Where one turn sends some rows of the set: a few examples, then the rows asked:
k375: [-165,-70,-518,-331,-15,-8,101,177,95,-6,-138,250,-150,-60,51,-107,156]
k423: [-244,-67,-573,-113,151,80,71,221,74,-129,-117,142,-233,61,8,-41,86]
k964: [-93,-348,-227,106,389,-260,-329,-55,-219,56,-168,79,37,66,-218,-31,126]
k888: [-331,-217,10,274,442,-144,-137,77,-36,69,49,-69,-45,-53,-158,-324,122]
k729: [-407,-228,-149,90,-202,-62,289,34,183,171,33,41,-158,155,159,-14,229]
k876: [-389,-236,-148,51,-222,-70,278,36,195,200,12,53,-160,130,186,-18,176]
k266: [215,120,23,223,186,-325,328,-7,-94,93,34,37,280,53,-99,-197,342]
k259: [166,286,-42,255,128,-290,268,-55,80,-155,-86,2,207,85,-57,-284,220]
k131: [249,0,-15,68,-28,-354,28,11,35,346,-289,53,25,-272,37,164,-228]
k243: [-175,77,-50,6,37,12,-36,199,-32,41,-240,176,-316,-207,-122,411,5]
k777: [-409,-242,-167,104,-181,-53,252,63,203,162,-9,27,-207,148,165,39,142]
k847: [198,214,34,232,161,-271,395,-36,65,13,-81,30,195,41,40,-295,304]
k764: [-57,-318,-168,56,341,-301,-245,-79,-246,30,-101,133,153,84,-248,-158,284]
k21: [-312,-275,-10,189,351,-138,-260,95,18,190,-82,-75,-161,-203,-96,-156,-139]
k481: [73,190,-64,479,393,-174,274,-9,69,-75,-141,-136,21,138,17,-83,72]
k906: [-195,-91,-553,-237,60,52,48,195,114,-40,-177,191,-241,-45,60,-23,41]
k768: [232,172,-48,20,-124,-332,48,-69,160,111,-349,56,32,-241,94,-40,-212]
k370: [130,191,-127,299,119,-228,-10,2,154,-31,-322,-117,-78,-88,35,97,-337]
k493: [-7,-329,-144,-103,217,-351,-242,-105,-229,120,-150,220,162,-14,-199,-164,271]
k710: [-173,-55,-508,-282,45,-1,162,183,70,-74,-63,252,-110,20,19,-185,283]
k269: [-397,-238,-145,62,-240,-55,245,36,199,204,7,37,-187,118,184,32,144]
k210: [-86,143,46,-163,-69,-94,194,152,-100,0,-55,334,-38,-150,-162,65,493]
k809: [235,90,-10,83,-20,-292,106,-41,175,246,-385,28,-50,-269,165,23,-229]
k183: [-99,78,33,-215,-151,-102,54,154,-39,126,-203,320,-179,-285,-106,245,195]
k816: [100,106,-87,490,390,-220,188,67,-75,7,-57,-135,110,153,-124,17,68]
k765: [4,-376,-152,-119,182,-349,-339,-102,-184,197,-215,196,79,-102,-157,-63,112]
k921: [-247,-224,86,95,287,-216,-40,31,-51,131,72,43,68,-121,-173,-474,312]
k465: [-184,-260,120,-109,95,-275,-112,17,-5,275,-32,110,33,-296,-100,-430,192]
k581: [117,113,-95,403,257,-158,98,14,145,82,-319,-127,-127,-61,93,103,-278]
k907: [-225,-305,70,-61,139,-224,-254,32,44,311,-138,42,-108,-352,-52,-210,-82]
k892: [285,127,76,-29,-76,-344,295,-70,108,208,-237,126,149,-217,130,-218,135]
k836: [-246,120,-73,195,234,50,58,223,-86,-118,-120,111,-267,-2,-188,328,180]
k88: [126,43,-114,393,275,-233,8,68,0,164,-231,-120,-66,-53,-19,239,-287]
k178: [-201,164,-5,104,173,-2,208,190,-124,-154,-1,202,-83,30,-233,119,467]
k568: [-57,-377,-211,9,304,-297,-385,-78,-168,134,-236,125,30,-39,-182,18,13]
k943: [89,250,-150,442,285,-194,130,-10,84,-187,-170,-146,33,117,-48,-67,-57]
k408: [271,229,19,-38,-123,-357,211,-99,103,40,-194,124,200,-154,23,-251,123]
k249: [-412,-235,-171,127,-165,-56,275,57,182,167,25,7,-185,184,151,12,189]
k51: [306,58,59,-49,-83,-408,215,-37,-14,289,-133,138,247,-190,-1,-103,157]
k929: [-229,-58,-548,-141,149,48,150,202,50,-144,-62,176,-136,93,-12,-134,244]

k375 -> k423
k243 -> k178
k907 -> k888
And these:
k777 -> k729
k768 -> k943
k51 -> k88
k892 -> k581
k964 -> k493

Where one turn sends some rows of the set: a few examples, then the rows asked:
k965: [-66,349,-282,-191,-45,95,-306,-159,220,-25,290,-23,-68,-161,128,264,-217,398,-10,187,294,-154,7,-177,-233,392,208,131,190,-83,32,55,163,-345,-174,531,-114,-72,55,-134,-61,-214,120,30,-195]
k173: [57,65,-185,117,14,179,41,-261,6,209,183,234,-186,3,-49,416,-85,-24,233,-79,-29,-228,-121,-365,47,-59,153,-30,241,231,284,-67,77,-422,-109,176,-162,-263,46,-177,199,-252,-51,-14,230]
k894: [103,59,62,227,-50,-281,-114,-390,382,-36,-75,-3,-152,234,196,59,-5,283,-223,-32,-67,27,-270,-209,-109,36,-82,698,555,-192,42,-12,235,-20,-203,168,91,-180,-123,304,-177,-426,-46,-9,-247]
k117: [-37,-27,-237,77,81,-117,-148,-85,-191,-166,76,-233,145,78,-173,447,-235,154,-217,-215,369,18,112,-127,19,140,22,99,377,-51,-34,248,201,-129,-5,56,-352,200,-202,141,114,178,-24,-264,-86]
k517: [95,80,191,-52,249,-18,-309,26,527,-118,-1,-81,25,-368,-13,377,-232,228,-49,244,78,-110,-22,-117,-27,153,-135,191,444,332,-30,25,154,131,21,80,287,142,9,237,-311,-322,276,-180,-112]
k110: [129,169,-226,197,10,100,-97,65,196,24,-97,-41,-287,-29,-77,448,98,-138,-49,-20,412,-87,-24,19,-100,-15,-438,-67,187,284,-92,261,210,-9,-241,273,169,167,-257,233,243,-639,-167,-16,87]
k425: [176,-154,80,18,151,-68,-210,-42,279,-81,46,114,-515,-62,-163,279,-35,400,-137,254,48,20,237,-126,151,91,-364,14,169,148,-158,-93,187,-58,256,34,389,83,-126,264,-275,70,45,-3,-304]
k382: [82,-11,181,190,62,-276,265,-168,104,6,31,284,-177,-135,-145,443,10,84,193,94,-156,-161,29,-204,-33,-55,29,92,452,136,387,164,-285,-202,-289,-26,413,47,-144,291,-180,-284,110,-17,-154]
k844: [167,-161,14,-182,101,-84,26,1,133,-126,-170,241,127,-115,-405,95,-411,-112,147,-63,25,-89,36,-39,190,179,-98,40,106,85,65,-5,47,-108,-131,271,333,-134,194,-180,200,-69,266,109,-185]
k913: [116,96,67,-173,-37,-5,285,-311,171,-199,-60,33,-110,-177,-168,1,-185,314,102,-127,494,-61,-245,-129,29,31,-257,231,311,80,-110,248,-190,-119,-381,-130,92,362,-43,282,-64,-379,-68,-158,323]
k149: [36,160,-294,-83,160,-99,145,-73,333,-263,146,-2,-163,246,539,388,-189,375,-112,36,361,-106,84,-90,-232,317,-107,238,83,149,42,311,125,-456,-26,131,-222,-261,95,-183,89,-266,-68,-200,-115]
k360: [-67,113,62,104,162,116,-168,-58,-137,-166,25,153,287,42,-271,299,-204,334,-219,37,502,16,179,-228,-58,-14,24,222,469,46,-46,13,103,-52,-12,139,-117,-8,-31,-36,232,310,-244,-24,41]
k759: [9,-243,-349,252,-21,294,-144,-228,-83,296,67,-73,-26,177,-67,44,-283,-15,108,53,348,50,-153,110,14,164,17,108,38,121,42,95,277,-179,-474,227,132,-157,-232,295,-277,-217,-107,150,-34]
k92: [144,-95,-120,-49,-9,-188,0,66,71,230,-224,131,-210,109,-6,158,-105,395,57,-99,326,-57,105,89,164,287,84,157,200,215,-361,-43,-311,-449,-488,134,-37,90,34,93,-101,-372,246,313,-68]
k987: [187,167,18,92,14,-132,-258,-207,245,47,-149,6,-138,71,226,-45,12,127,2,-111,184,-44,-316,-338,187,-24,-241,534,393,-269,-141,188,183,-229,-67,-192,126,23,-136,177,-223,-246,53,-19,-502]
k318: [98,-58,-30,-18,-15,-54,78,-148,-95,-7,86,184,-638,240,-229,225,95,253,-255,93,198,86,96,8,224,67,-301,68,214,-99,-277,-147,128,-290,107,93,262,67,-168,199,39,172,-195,82,-308]
k542: [86,10,-155,79,236,-249,274,-45,247,-215,-96,37,-92,443,423,429,-46,127,-212,-181,324,-122,-103,4,-121,63,-216,358,63,324,-68,265,88,-252,-23,-265,-116,-262,56,207,126,-214,-151,-52,-86]
k168: [210,121,199,183,107,243,104,-78,87,-27,-103,504,-74,67,-98,31,-139,554,-27,244,309,-23,234,-170,54,46,-212,241,331,143,74,-57,-150,2,-99,85,147,-270,244,-115,110,-7,-208,257,179]
k447: [135,269,-126,-77,-53,-465,-97,-207,97,-35,119,47,2,207,-202,104,-75,-31,110,-5,-71,-301,-315,84,-88,262,-276,191,134,140,239,262,-62,-213,43,486,169,-161,16,13,-43,-523,40,-307,82]
k852: [65,-139,-38,263,-57,-294,123,-244,247,-109,-16,31,-332,367,-21,366,-66,401,-200,164,11,156,59,-37,-230,79,-38,306,343,116,335,83,227,70,-251,440,160,-308,42,216,-89,-498,-313,-55,239]

k894 -> k425
k852 -> k517
k542 -> k987
And these:
k913 -> k92
k844 -> k173

